One turn sends every row of this set to another row. A few are shown first. Where does it send the rows asked after them?
X: 281,136,154,-131,-10,36,-355,162,47,136,-281,-130,-99,203,-4
N: 31,-269,-18,-256,177,-274,51,219,64,428,210,81,-224,-38,70
Z: 59,10,204,-216,219,-229,145,93,-72,401,73,-75,-238,-48,59
E: 204,-69,-255,361,54,96,-20,156,158,-485,116,34,-160,15,58
D: 250,238,321,-92,276,-112,-3,167,-43,-130,-234,-49,-62,156,-72
L: 128,-439,-214,89,-170,-240,-124,227,-145,-214,109,-136,-40,252,22
C: 255,484,-46,109,123,12,-257,239,227,-114,154,-75,-427,118,99
K: 92,266,-106,52,323,-214,0,368,235,-224,391,110,-376,0,68
J: 165,-18,112,-270,124,-51,-290,105,-62,-207,-362,-26,-9,239,-36
W: 144,40,-42,-82,-19,-28,-171,89,149,536,209,-141,-453,-58,90
M: 157,-217,-292,208,-87,-232,-109,299,-82,-440,246,-105,-155,236,61
A: 133,428,89,39,363,-194,110,177,88,-55,262,-43,-433,-47,70
Q: 122,374,-190,-1,281,-118,-158,206,130,-358,295,-19,-492,60,72
P: 69,-359,-347,201,4,51,101,57,92,21,317,-18,-227,-155,99
Y: -5,-171,-163,-300,144,-165,-68,-8,-15,409,245,-107,-392,-63,92
H: 196,-1,172,-187,170,-154,-141,327,75,-202,-247,112,79,219,-76
R: 72,-399,-384,146,-116,-269,-59,211,-92,-112,332,-171,-199,153,99
F: 166,-445,-107,128,-57,142,-41,43,-10,-145,-151,25,90,26,52

H goes to N
J goes to Y
C goes to X
Where do these go?
A goes to D
R goes to M
F goes to P

One turn sends every row of this set to another row. A few are shown first. Where does it send the rows asked after them?
Duzo: 164,-127,44,160,-16,81,-268,280,-25,224,-51,130,-19,-122,-342,-59,-128,223,112,168,17,112,336,-518,55,-217,-199,-122,-354,-130,-13,-99,148,52,-197,-19,-228,78,-263,7,241,-152,33,7,-190,171,-118
vaber: 274,-51,-274,190,-4,-53,-247,57,-144,-39,-206,110,218,204,2,192,37,-282,-34,-12,-105,106,134,-249,31,-260,-39,163,-260,320,222,161,-11,122,-90,123,-152,-155,-373,285,4,200,121,-176,-139,-63,-187
muloz: 31,127,148,-297,-32,75,104,-297,-51,-19,51,-141,-356,-127,-247,28,-38,-67,99,13,147,21,306,276,-326,-60,-197,-135,-95,308,-79,-24,205,236,-39,-41,241,96,-14,-95,83,-441,149,391,-106,59,263
tor: -122,-176,-76,54,-253,-62,192,-177,-70,88,6,13,-198,-178,-7,48,57,80,-54,-2,44,-66,-304,132,6,511,332,-237,111,-239,-145,-68,-100,130,174,-109,242,232,78,93,-14,-26,31,-107,317,293,79
Pilos: -155,-59,60,141,283,127,295,-103,-287,-83,85,-97,5,209,70,64,-405,-59,135,-13,50,75,87,13,-282,235,371,106,101,263,138,153,-127,292,316,261,151,-344,108,-124,-104,-53,-105,-119,-286,-88,53
Pov: -408,-44,-98,86,-317,100,57,-48,45,-49,53,-82,-166,-175,121,-30,82,-42,20,-117,-217,-201,-202,140,96,510,270,-26,246,-236,-1,-203,-85,68,197,-125,277,82,-17,91,13,-19,109,-56,271,146,195
losi: -307,-88,253,66,174,177,159,0,-199,-109,137,-128,-31,157,84,12,-343,39,33,-229,-18,165,-23,132,-108,180,275,58,74,93,188,387,42,266,251,75,70,-466,-16,-199,-120,-102,-156,27,-391,-251,146
bodez: 214,-119,100,89,-49,-26,-216,287,90,174,-57,108,-61,-223,-317,-167,-74,272,182,203,-157,111,290,-557,180,-221,-207,-163,-254,-69,25,80,155,12,-128,-51,-204,130,-153,-76,141,-91,108,24,0,65,-257
tifo: -196,-86,203,20,231,317,237,-109,-135,-93,64,-237,-30,51,80,-35,-368,-30,146,-22,-29,75,192,91,57,85,361,145,195,124,203,188,-98,365,171,328,245,-270,-142,-218,-245,-93,50,-231,-396,-110,116
zek: 79,189,-354,44,-4,110,-41,118,-96,283,-6,172,72,-131,245,-93,166,238,191,412,-5,-105,37,-441,15,169,-7,-23,64,-134,311,-55,-83,-160,-167,116,-201,-43,70,359,191,249,-160,57,-281,117,-104
vepi: -226,-62,72,64,-406,3,151,-46,32,169,82,0,-219,-118,246,-9,28,88,-108,-229,-91,-114,-472,316,97,407,267,-177,209,-196,34,77,7,108,49,-172,133,-29,-56,42,-107,-29,-99,-127,168,199,180
sasis: -258,-200,266,172,143,171,298,-32,-120,-3,105,0,107,244,44,-80,-518,-5,43,-13,-48,64,105,86,-99,142,296,193,24,89,272,274,-25,257,162,202,153,-365,85,-200,-137,-37,-141,-44,-335,-262,77
Nep: 56,118,-467,-9,-117,98,-128,66,-115,290,66,196,75,-47,211,58,226,206,141,363,160,-63,-27,-397,58,154,-15,-76,-47,-35,197,-152,-117,-163,-161,86,-196,-75,-171,352,193,280,-209,-56,-223,241,-30
Firo: -31,66,-382,33,29,156,-73,14,-64,279,91,130,101,-70,203,8,187,255,20,459,-107,33,-113,-359,-20,307,-133,-89,-4,-2,291,-186,-140,-83,-242,103,-210,-196,54,357,115,320,-131,-117,-315,158,-153
mure: 353,37,-184,85,-68,-66,-189,9,-120,14,-206,54,98,24,111,46,141,-274,-48,69,-206,-6,279,-213,59,-245,-121,169,-209,410,384,188,49,78,-54,93,-128,-193,-273,265,42,149,121,-169,-160,-209,-248
bov: 275,-66,-168,-10,-6,-41,-232,-9,-84,22,-155,130,149,42,-16,48,38,-413,-8,6,-245,86,145,-126,-100,-244,-148,91,-358,410,378,131,22,68,-273,60,-216,-171,-177,132,-102,153,141,-268,-252,-134,-242
ruzo: -153,80,229,-208,-129,73,47,-208,28,90,226,-154,-365,-179,46,-25,11,89,-28,-139,111,162,123,369,-191,-55,-250,-160,30,-48,39,19,331,177,-201,-129,190,-36,-29,-113,51,-382,36,471,-245,10,311
nop: 153,-278,32,-18,-75,30,-226,202,105,153,-111,68,-9,-236,-432,-231,-53,238,61,107,-138,44,145,-523,71,-18,-284,-179,-406,-129,75,-38,187,86,-288,-9,-240,8,-121,-20,181,-32,42,114,-101,294,-229
noso: -21,161,171,-121,-93,148,96,-317,150,-64,145,-203,-289,-310,-127,-147,23,49,172,120,165,60,52,345,-249,-81,-217,62,-17,118,17,-15,220,120,40,-4,151,113,-178,-350,109,-279,204,417,-138,137,266
Miba: -101,29,166,-258,-219,187,55,-258,68,147,92,-75,-332,-135,-203,-139,-2,-12,-37,134,184,-32,203,375,-200,-154,-252,-212,-56,183,79,9,359,90,-116,-56,233,-85,-1,-127,69,-267,98,533,-171,-61,302
kive: -257,-234,-84,67,-317,-12,136,-118,46,104,96,94,-45,-85,84,-62,115,95,-188,14,-74,-133,-331,338,254,400,332,-167,144,-224,84,17,-33,155,55,-242,187,107,70,149,-35,-7,37,-29,324,112,100

zek goes to bodez
noso goes to tifo
Firo goes to nop
Where do these go?
vaber goes to Nep
muloz goes to Pilos
losi goes to vepi
Miba goes to sasis

